One turning vector, and how many steps it has turned
The counts run from 0 to 129.
[ 2.76 -1.76 -0.66  0.60 -0.61 -2.48 -1.37  1.35  0.42  3.66  5.20 -2.03
  1.48 -0.15 -0.73  0.15  3.54 -0.79  0.12 -1.70  3.88 -0.12  2.74  1.36
  2.94  0.49  0.55 -1.79  2.26 -2.94 -0.89 -1.12  1.39  1.46 -2.37  1.72
  4.22 -0.33 -2.74 -1.85  1.85  2.97 -0.86 -2.69 -3.05  1.65 -3.16 -0.74
 -0.47  0.99  0.54 -3.88  0.39  2.01  0.78 -1.39  0.14 -0.88 -1.80  1.02
 -0.60 -2.57 -0.60 -2.38 -3.16  0.98 -1.04  1.77 -1.37 -2.08]
72
[ 0.47 -0.38 -0.98  2.34 -0.50  1.49 -0.26  1.85 -2.15  2.86 -0.96 -1.13
  4.43  1.01  1.27  0.38  0.62 -0.22  0.74 -2.05 -0.49  0.58  1.24  1.80
 -0.36  1.25  3.09 -0.82 -0.52  1.30 -0.37 -3.28  1.52 -0.89  2.36  0.90
  0.79  2.19  0.50 -4.84  1.66  1.79  0.83  0.67 -4.28  0.24 -2.70  0.85
 -1.14 -2.11  1.63  2.99 -1.35  3.59 -0.89 -4.75  1.62  0.10 -0.45 -2.71
  0.07  0.81  0.31  0.71 -6.50  2.33  0.94  1.50 -1.30 -0.14]
129
[-0.25  2.07 -1.84  0.94  1.59 -0.34 -4.05  1.79 -1.85  2.52  0.35 -2.76
  3.12  0.52  0.33 -1.25 -1.01 -1.66  2.23 -0.91  4.10  1.52  1.82  2.93
 -2.02  1.93  0.69  0.29  1.27  0.81  4.62 -2.52  2.68  1.13 -2.38  0.95
  1.90  0.29  0.30 -3.39  3.33  1.87 -3.24 -0.17 -1.15 -0.36 -5.13 -1.43
 -2.78 -1.55  2.42  0.91 -4.31  1.76  1.30 -0.37 -0.59  2.02 -2.89  1.67
  0.82 -0.47 -0.74 -0.18 -2.36  2.01 -0.08  1.39  0.58  1.26]
16
[-2.14  3.03 -1.00  0.87  0.88 -1.52 -1.29  3.25 -1.05  1.35  1.86 -1.02
  3.51 -1.62  0.44 -0.30  3.11 -3.43  0.48 -4.66  1.71  0.78 -0.08  1.70
 -0.29  0.62  1.72  1.05  1.36 -0.38  3.29 -2.47  1.53  0.87 -0.96  0.76
  0.90  1.21  1.46 -4.03  6.30  2.16 -1.53  0.58 -0.86 -0.56 -3.61 -1.33
 -2.09 -3.18  2.88  0.42 -1.68  2.40  1.09 -1.91 -2.42 -0.34  0.45 -1.09
  0.54 -1.13  0.47  0.52 -3.56  2.53 -0.02  2.66  0.72 -0.21]
88
[ 1.68 -0.35 -0.85 -0.13  0.00 -1.26 -0.88  0.23  0.12  5.33  5.46 -1.06
  1.32 -1.10 -0.46  2.50  4.92  0.05 -0.46 -2.42  2.25  1.09  1.34  2.03
  0.66  0.53 -1.32 -0.33  1.26 -1.58  0.99 -1.67  0.53  1.36 -2.09 -0.27
  5.19  1.42 -1.31 -3.34  3.06  4.59 -1.66 -1.06 -3.21  1.39 -3.04 -0.86
 -0.62 -0.55  1.69 -2.57 -0.03  2.97  2.17 -0.63 -1.03 -2.13 -3.12  0.33
 -2.92 -1.69  1.10 -1.35 -3.71  0.83 -2.13  1.71 -1.94  0.08]
4
[ 0.68  0.44 -2.11 -0.71  0.29 -0.80 -2.27  2.49  1.46  1.62  2.05  0.78
  3.89  1.13 -1.08  0.43  0.17 -6.03 -1.13 -1.73  1.95  0.82  1.95  0.92
  0.86 -0.46  3.99  0.76  1.76 -1.94  2.60 -3.81  2.54 -0.70 -2.37  1.17
 -0.31  0.84 -1.67 -2.16  1.05  2.51  0.04 -3.49 -5.26  1.45 -1.49  0.12
 -1.77  0.50  3.56 -0.05 -2.05  1.79  0.87 -0.86 -1.06 -0.83  1.86 -2.14
 -0.29 -0.16 -1.96 -0.58 -0.79  2.27 -0.18  3.47 -2.34 -0.27]
113
[ 2.56 -0.93 -1.46 -0.62  0.26 -1.79 -2.07  0.84  0.91  3.84  1.60  0.50
  5.20  0.91 -1.73  1.64 -0.77 -4.69 -1.66 -0.34 -0.05 -0.44  1.72  0.43
 -0.18  0.13  2.79 -0.82  0.12 -1.00  0.99 -4.83  0.44 -2.10 -0.18  0.90
 -0.38  0.25 -2.07 -1.73  1.68  4.20  0.22 -2.33 -4.65  1.90 -1.51  1.64
 -2.22  0.09  1.17  0.78 -0.96  2.97 -1.13 -2.85 -0.73 -0.71  2.01 -3.89
 -1.32 -2.46 -2.63  0.09 -1.72  1.23  0.43  2.85 -3.73 -0.65]
112
[ 1.45 -1.65 -0.42 -0.32 -1.59 -0.75 -1.10  0.18 -0.43  5.09  4.30 -0.21
 -0.06 -1.92 -2.01  1.46  3.70  0.46 -1.17 -2.26  1.80  0.17  3.30  2.13
  0.40 -0.99 -0.29 -1.17  1.66 -2.11 -1.44 -3.55  1.13  0.04  1.38  0.68
  4.91  0.79 -1.72 -4.39  1.58  4.36 -0.52  0.23 -2.73  1.40 -3.55  0.16
 -1.27 -1.55  0.03 -2.42 -0.04  3.96 -0.96 -2.51 -0.07  0.20 -2.43 -0.68
  0.05 -2.88 -0.31  0.58 -3.49  1.87 -1.42  1.23 -2.93 -0.76]
5
[ 4.19 -1.18 -3.58  0.92  0.22  0.05 -0.15  2.10 -3.35  3.16  3.79 -1.55
  3.14  1.93  1.85  1.50  0.94  0.04  0.51 -4.29  1.98  1.43  1.52 -0.24
 -0.63 -0.12  3.29 -0.04 -0.37 -0.70 -0.46 -1.01  0.76 -0.20 -0.26  0.76
  0.25  2.68 -0.13 -3.92  1.69  1.79 -1.18  0.18 -4.40  1.07 -1.47 -1.42
 -0.98 -0.47  4.55  2.88 -1.91  1.93 -0.31 -3.49  0.08 -0.35  2.31 -0.36
 -1.28  1.78  0.49  1.58 -4.33  2.66 -2.03  2.24 -2.51 -0.31]
66
[ 0.89  0.14 -0.48  1.65  1.00 -2.40 -2.79  1.38 -2.78  4.02 -0.93 -2.20
  5.04  0.66 -0.77 -0.91 -0.90 -1.26  1.70 -1.22  0.79  0.16  1.84  1.98
 -2.32  0.63  0.62 -1.23 -0.63  3.22  2.10 -4.44  0.64  0.15  0.55  0.54
  1.54  0.08  1.20 -1.61  4.18  2.70 -1.30  3.08  0.06  1.76 -4.28  2.03
 -3.23 -2.34  1.41  2.02 -1.01  2.56 -1.72 -3.24 -1.23  0.92 -1.37 -0.43
 -0.16 -3.84 -0.77  0.22 -4.45  2.17 -1.36  0.79  0.62 -1.28]
18
[ 2.98 -1.21 -3.14  0.86 -1.20  1.35 -1.95 -2.39 -1.00  3.19  1.99  2.01
  3.05  0.01 -1.73  1.81  2.73  1.27  1.04 -1.27  4.86 -1.95  2.14  2.46
 -2.74  1.74  0.45 -1.24  2.51  0.78  0.85 -2.96  0.76 -2.05 -0.63 -0.09
  4.04 -1.35 -0.85 -0.51 -0.59  2.71 -1.42  1.34 -1.53  3.55 -2.20  0.46
 -2.84  0.00  1.89  0.02 -3.07  2.50 -1.53 -4.53  2.55  0.52 -3.00  0.38
 -0.08 -1.45 -3.88  0.60 -3.73  0.85  0.65  0.72  0.00 -1.95]
35
[ 1.27  1.73 -1.18  1.66 -0.66 -2.28 -1.74  2.58  1.21  1.09  2.57  1.31
  2.93 -0.35 -2.73 -0.02  0.81 -4.17 -0.79 -0.63  2.15  0.52  0.62  0.95
  1.15 -1.15  1.58  0.30  2.86 -0.18  2.79 -4.97  2.41  2.85 -4.32  1.15
  1.98 -0.65  0.85 -3.73  2.46  2.57 -1.76 -1.44 -5.00 -1.01 -3.44  0.06
 -1.10  2.02  4.25 -0.63 -0.86 -0.06  2.74 -0.44  0.21 -0.02 -0.32  0.69
  2.19 -2.45 -0.81 -0.47 -2.68  1.82 -0.82  2.21  0.33  0.40]
50
[ 4.50 -2.60 -3.03  1.29 -1.76  0.05 -1.12  1.78 -3.60  4.12  0.72 -0.31
  3.51  2.51  0.37  2.69 -0.23  1.36  1.54 -2.74  1.76  0.55  2.27  0.53
 -0.71  0.50  3.07 -0.71 -0.32 -0.95 -0.95 -1.71  0.46  1.69  0.56  0.71
  0.51  3.28 -1.18 -3.44  1.16  2.68  1.67  0.32 -4.29  1.75 -2.13 -0.17
 -1.63 -1.27  2.80  2.41 -0.89  2.74 -0.43 -4.62  1.54  0.88 -0.04 -0.93
 -1.28  0.83 -1.75  1.70 -5.07  2.00 -1.03  1.50 -1.88 -0.15]
65
[-1.04  2.07 -1.41  1.37  0.70 -2.31 -3.74  4.54 -2.49  0.26 -0.52 -2.80
  5.02  1.17  1.20 -0.57  1.83 -2.74  1.93 -3.48  4.04 -0.91 -0.36  1.00
 -1.59  0.58  1.52 -0.06  1.82 -0.16  2.82 -1.74  0.90  1.80 -2.78  1.86
 -0.49  1.05  1.22 -2.30  5.87  2.09 -2.72 -0.23 -1.41  1.15 -3.86 -1.37
 -2.45 -1.34  1.75  0.43 -1.71  2.29  1.02 -2.06 -2.18 -0.26 -0.69 -0.08
  1.51 -1.13 -0.86 -0.56 -2.59  1.16 -0.36  2.43  0.56 -0.30]
20
[ 0.32 -0.76  0.17  1.84 -1.62 -0.41 -3.15 -0.21 -1.20  3.00  1.17 -1.59
  1.74 -0.16 -0.43 -2.08 -2.22 -1.64  0.34  0.19  3.09  0.65  3.16  4.41
  0.22  2.43 -1.17  1.57  0.06 -0.25  2.72 -5.13  1.31  1.18  0.87  0.78
  3.95 -0.01 -0.50 -2.40  0.34  0.91 -0.46  0.03 -2.21  1.58 -6.12  0.35
 -1.95 -0.72  0.44 -0.31 -0.60  2.23 -0.71 -1.03  1.89  1.93 -4.20  2.09
 -0.68 -2.02 -2.36 -1.58 -3.14  2.57 -0.35  0.70  2.74 -0.05]
13
[ 2.72  0.91 -1.69  1.30  0.14 -0.03  1.41 -0.12 -2.49  1.66  1.85 -0.75
  3.11  0.86  1.90 -0.06  0.68 -1.65  2.43 -0.44  3.85 -2.83  1.89  0.24
 -1.62  2.20  1.59 -2.36  2.34  2.05  1.64 -4.16  0.73 -3.01 -1.91  0.73
  0.96 -3.63  1.37 -1.92  0.44  2.37 -2.59  0.38 -3.88  1.97 -2.71 -1.49
 -2.75  2.85  3.82  2.35 -5.13  0.37 -2.24 -3.76 -0.89 -0.62 -1.18  0.04
  0.55  0.65 -1.59  0.23 -3.32  2.77  2.24  1.20  0.71 -0.23]
100
[-1.12 -0.78 -1.05  3.65 -0.09  2.32 -1.93  0.63 -0.43  1.72 -1.11  0.56
  4.84 -1.14  0.00 -1.99  1.57  2.10  0.65  0.11  2.18 -1.22  0.97  1.61
 -1.80  2.40  2.50 -2.21  0.92  1.94  0.23 -3.51  0.89 -0.24 -0.66  0.57
 -0.22  0.47  0.47 -5.51  1.89  2.48 -0.55  0.78 -4.38 -1.08 -4.48 -1.80
 -2.25  1.88  0.38  1.18 -1.32  3.75 -2.38 -4.07  0.83  1.64 -2.08 -0.37
  3.40 -0.83 -1.00  0.45 -4.01  1.37  0.52  1.29 -1.50  0.26]
57
[ 1.07  0.52 -1.92  0.60 -1.36  1.44 -1.87  1.09  1.54  2.74  3.45  3.18
  3.25 -1.88 -2.51 -0.63  1.24 -2.74 -1.58 -2.14  2.83  1.40  2.35  1.40
 -1.10 -0.36  2.73  0.26  1.79  0.33  2.77 -5.30  2.43 -0.40 -3.01  0.27
 -0.28 -0.44  0.34 -3.78 -0.50  2.75 -1.90 -1.69 -4.34 -0.98 -3.89 -0.37
 -1.51  0.85  5.35 -0.43 -1.46  1.04  0.33 -0.73  0.72  0.40  0.44 -0.42
  1.46 -0.58 -2.16  1.48 -2.45  3.10 -0.62  3.12 -0.95 -0.59]
117
[-1.10  1.32 -1.70  3.75  1.65  2.67 -1.11  0.75 -0.79  1.06 -0.29 -0.39
  5.18 -0.14  3.09 -2.31  2.32 -1.14  0.62 -1.84  1.51 -0.13 -1.36  2.45
  0.30  2.84  1.84  0.83  0.19  1.49  2.12 -2.46  0.31 -0.38 -0.75  1.44
  0.33  1.95  1.19 -3.91  2.26  2.36 -2.03 -0.50 -6.46  0.13 -3.07 -1.64
 -0.55 -0.09  1.53  0.23 -1.18  3.70  0.45 -4.00  1.34 -0.75 -0.63 -0.61
  0.59  2.19  0.35 -2.20 -4.60  1.83  1.29  1.92  0.53 -0.07]
126
[ 1.36 -0.38 -0.51  1.01  1.43  0.78 -1.52  0.73  0.37  2.63  1.98  0.85
  4.72  1.84 -0.35  0.38  0.23 -3.76 -1.73 -2.53 -1.33  1.64  2.06  1.49
 -0.61 -0.24  2.43  2.28 -0.30 -0.18  1.39 -6.72 -0.11 -2.02  2.21  0.93
  1.23  1.91 -0.54 -1.96  0.75  3.58  0.17 -0.35 -4.18  1.94 -3.18  2.26
 -1.37 -1.39  2.05  1.36 -0.92  4.16 -1.14 -2.73  0.34 -0.97  0.53 -4.21
 -1.90  0.13 -1.46  0.29 -2.31  0.88  0.47  2.73 -2.71  0.06]
44
[ 1.61  0.11 -0.56  0.99 -0.52 -1.33 -3.03  0.04 -0.93  4.67 -0.23 -3.13
  3.51 -0.63 -0.52 -2.31 -1.69 -2.77  0.35  1.10  1.88  1.03  1.67  3.65
  0.23  3.33 -0.12  0.33 -0.95  1.89  2.39 -4.83  1.56  0.85  0.49  1.68
  4.35 -1.06 -0.50  0.14  1.94  1.33 -1.17  0.15 -1.43  2.40 -4.48  2.79
 -0.55 -2.12  0.90  1.00 -1.30  1.66  0.18 -2.45  2.55  1.02 -2.06  1.55
 -0.71 -2.73 -1.41 -2.39 -4.40  2.47  0.33  2.10  2.95 -1.91]
81
[ 1.11 -0.97 -0.64  2.79 -1.04  0.60 -2.09 -0.18 -2.21  4.45  0.22 -2.01
  2.11  1.34 -0.61 -2.15 -2.32 -1.12  0.91 -0.70  2.13  1.65  3.57  3.39
 -1.93  1.83 -0.40  0.65 -1.12  1.77  1.96 -6.27  0.66 -1.06  2.12  0.56
  1.46  0.51 -0.29 -3.13  0.48  1.42 -1.52  1.07 -1.41  0.79 -6.42  1.64
 -2.18 -1.66  1.37  2.06 -1.54  2.55 -2.05 -1.72  0.43  2.50 -3.09  1.17
 -1.16 -1.11 -2.14  0.05 -3.30  2.12 -0.32  0.83  1.02  0.33]
14
[ 0.38  0.96 -1.83  3.39  2.12 -0.39 -0.81  1.20 -0.42  1.43 -0.13 -1.94
  4.73 -1.48  1.86 -1.29  0.85 -0.29  1.69  0.86  1.56 -0.43 -0.77  2.85
  1.82  4.08  2.69 -1.79  0.30  2.15  2.50 -0.83  0.49  1.50 -1.16  1.48
  3.46 -1.40  1.44 -2.99  3.97  0.59 -0.20  0.28 -5.43  1.26 -2.58 -1.67
 -1.24  1.42 -0.37  0.19 -1.07  1.92  0.67 -4.57  1.27 -0.02 -2.59  0.20
  1.65 -0.62  0.51 -2.97 -5.74  2.38  0.14 -0.44  1.46  0.26]
59
[ 0.82 -0.43 -2.10  0.91  0.82  0.24 -2.08 -0.38 -0.98  1.78  0.02 -0.74
  5.37  1.03 -0.98  0.26  3.58 -1.42  1.38 -0.64  1.37 -1.52  1.19  2.66
 -0.97  1.10  1.57 -0.91  4.08 -0.17 -0.38 -4.30  1.01 -2.31  2.12  0.16
  5.43 -1.28 -0.92  0.80  2.62  3.31 -0.69  0.65 -1.28  4.94 -1.44  1.73
 -2.15 -3.07 -0.52  0.82 -1.57  3.12 -1.29 -5.28  2.13 -0.13 -2.44 -1.22
  1.04 -1.60 -2.09 -1.04 -3.76 -0.66  0.85  0.97 -1.31 -2.19]
39
[ 2.24 -2.29 -0.08  1.06 -0.74 -0.03  0.18 -1.46  0.13  3.91  4.97 -1.24
  2.50 -1.37  0.18 -2.06  3.24 -0.66 -1.21 -1.91  3.41  0.05  2.70  1.69
 -0.76  1.18  0.42 -1.12  0.46 -0.88 -1.89 -4.62  0.61 -4.35 -0.11  1.77
  0.67 -0.10 -2.31 -3.95 -1.09  2.51 -2.51 -1.10 -3.70 -0.25 -4.89 -0.96
 -1.39  1.34  0.83 -1.71 -0.34  4.53 -2.35 -1.28 -0.53 -0.18 -0.06 -0.24
 -2.07 -1.12 -1.00 -1.38 -2.27  1.67 -0.22  2.33 -2.04 -2.62]
74
[ 2.71 -3.32 -1.03  1.05 -2.52 -2.16 -0.63  0.64  0.10  4.40  4.39 -1.19
  1.25 -1.44 -1.41 -1.77  2.59 -0.04 -0.97 -2.70  2.69  0.10  2.81  1.74
  1.61  1.01  0.85 -1.34  1.21 -2.14 -2.10 -3.29  0.68 -0.55 -0.23  2.36
  4.48  0.12 -3.11 -1.89  0.10  3.00 -0.08 -0.55 -2.87  1.74 -3.83  1.37
 -1.32  0.54  0.21 -2.80  1.96  2.74 -1.55 -2.42  0.44 -0.99 -1.17  0.05
 -1.78 -2.81 -2.01 -1.40 -3.68  1.62 -1.12  1.84 -1.94 -2.34]
73
[ 1.18  0.02 -1.57  1.69  1.38  0.10 -1.28 -0.41 -0.37  2.00  0.11 -0.32
  5.17  2.62  0.82 -0.93  3.05 -2.63  0.70 -1.83  0.63 -0.96  0.76  1.19
 -0.82  0.62  2.05  0.22  2.77  0.45 -1.04 -4.84  0.94 -3.76  1.55  1.43
  1.68 -0.87 -0.95  0.04  1.97  3.04 -2.25 -0.52 -2.69  4.47 -1.69  1.78
 -1.31 -2.17  1.40  2.39 -2.12  3.34 -1.65 -3.19  0.12  0.08 -0.89 -3.34
 -0.76 -0.41 -1.85 -0.79 -2.69  0.25  0.91  2.41 -2.03 -2.24]
40
[-0.22  1.70 -0.85  3.54  1.70  0.87 -1.35  0.60  1.08  0.12  0.49  0.09
  4.96 -1.69 -0.37 -3.10  3.89 -2.18 -1.04 -0.97  2.01  0.01 -1.40  2.55
  0.29  1.39  1.03 -0.63  2.03  2.80  2.01 -3.78  1.91  0.23 -3.12  2.09
  2.32 -2.07  1.23 -2.28  1.71  1.92 -3.72 -0.63 -4.05 -0.34 -3.94 -0.22
 -0.09  2.64  3.33 -0.84 -0.31  1.22  1.30 -2.60  1.42 -0.61 -1.40  1.84
  1.79 -0.17  0.20 -2.48 -5.00  1.57  0.59  2.19  1.39 -1.09]
122
[-0.02 -0.27 -0.94  0.12 -0.46 -0.82 -3.56  1.15 -1.84  4.62 -0.37 -0.81
  4.61  0.32 -0.60  0.93  1.78 -0.38  0.07 -3.26  1.75  0.23  0.40  2.50
 -3.44 -0.40 -0.33  0.83 -0.78  1.03  2.55 -3.67 -0.19  1.70  0.51  0.11
  0.55  2.57 -0.25 -2.71  3.00  4.17 -0.90  2.36  0.09  1.17 -4.01  1.36
 -1.86 -2.87  0.95  0.70  0.14  4.41 -1.06 -1.19 -0.29 -0.02 -1.86 -0.38
 -1.91 -2.62 -1.13  1.45 -4.38  0.48 -1.00  1.83 -0.29  0.14]
86
[-0.22  1.66 -2.80 -0.53  2.88 -1.59 -2.32  1.71  1.16  2.78  2.63 -0.07
  4.22  0.64 -0.45 -0.01  0.60 -3.98  0.25 -0.44  0.74  1.73  1.52  2.03
  1.95  0.39  3.77  0.62  2.16 -3.11  2.61 -2.98  0.39  0.19  0.30  0.85
  4.40 -0.90 -1.00 -0.60  4.91  1.77  1.16 -1.63 -4.32  3.21 -0.90  0.86
 -2.50 -2.30  1.53  0.12 -1.08  2.02  1.60 -2.88  0.12 -0.84 -0.07 -3.20
  0.42 -1.67 -0.63 -2.03 -2.38  1.48 -0.27  0.95 -1.69 -0.41]
110
[ 1.39  1.63 -1.42  1.23  0.62  0.11 -1.17  0.33  1.92  2.56  4.28  2.90
  3.11 -2.53 -2.47 -0.27  1.72 -2.06 -0.95 -1.75  2.58  2.30  1.16  2.33
 -0.15  0.28  1.23  0.37  1.37  1.79  4.26 -3.67  1.76  0.10 -4.28  1.15
  2.89 -1.97  0.09 -3.00  2.13  2.00 -1.87 -0.42 -4.01  0.03 -3.51 -0.72
 -0.67  1.12  4.43 -0.90 -0.75  0.05  1.77 -1.01  0.75 -0.42 -0.83  0.92
  1.53 -1.28 -0.60 -1.10 -3.52  3.24 -0.41  2.22  1.70 -0.29]
118
[-0.19  0.03  0.05  0.56  0.51 -2.35 -3.22  2.89 -3.26  1.67 -1.08 -2.49
  5.50  0.75  1.10 -0.53 -0.58 -2.39  1.40 -1.46  2.86 -1.05 -0.07  0.82
 -3.31  0.32  0.80 -0.71  0.62  2.27  2.30 -3.27  0.72 -0.32 -1.16  1.93
 -2.03  0.75  1.13 -2.53  3.78  3.41 -2.82  0.22 -0.99  1.42 -4.14  0.25
 -3.04 -0.66  1.90  2.88 -1.61  2.62 -2.12 -2.12 -1.96  0.68 -0.44 -1.38
 -0.16 -1.79 -1.39  0.11 -3.12  0.82  0.15  2.60 -0.84 -0.68]
19
[-0.86  0.69 -0.49  3.43  1.10  0.53 -2.58 -0.30  1.36  2.13 -0.89  0.84
  5.74 -1.18  0.16 -1.15  3.33  0.00  0.02  0.98  1.17 -0.93 -1.73  4.16
  0.62  2.77 -0.64 -1.09  0.52  3.21  3.09 -3.82 -0.10  2.09 -2.30  1.32
  2.67 -0.85  0.94 -1.94  2.93  2.82 -1.59  0.67 -4.27  0.90 -3.83  0.40
  0.35  1.85 -0.63 -1.94  1.22  3.27  0.87 -2.89  1.91 -0.01 -3.49  0.73
  0.82 -2.29 -0.56 -2.61 -5.26  0.60 -0.45  0.87  1.24 -0.68]
123
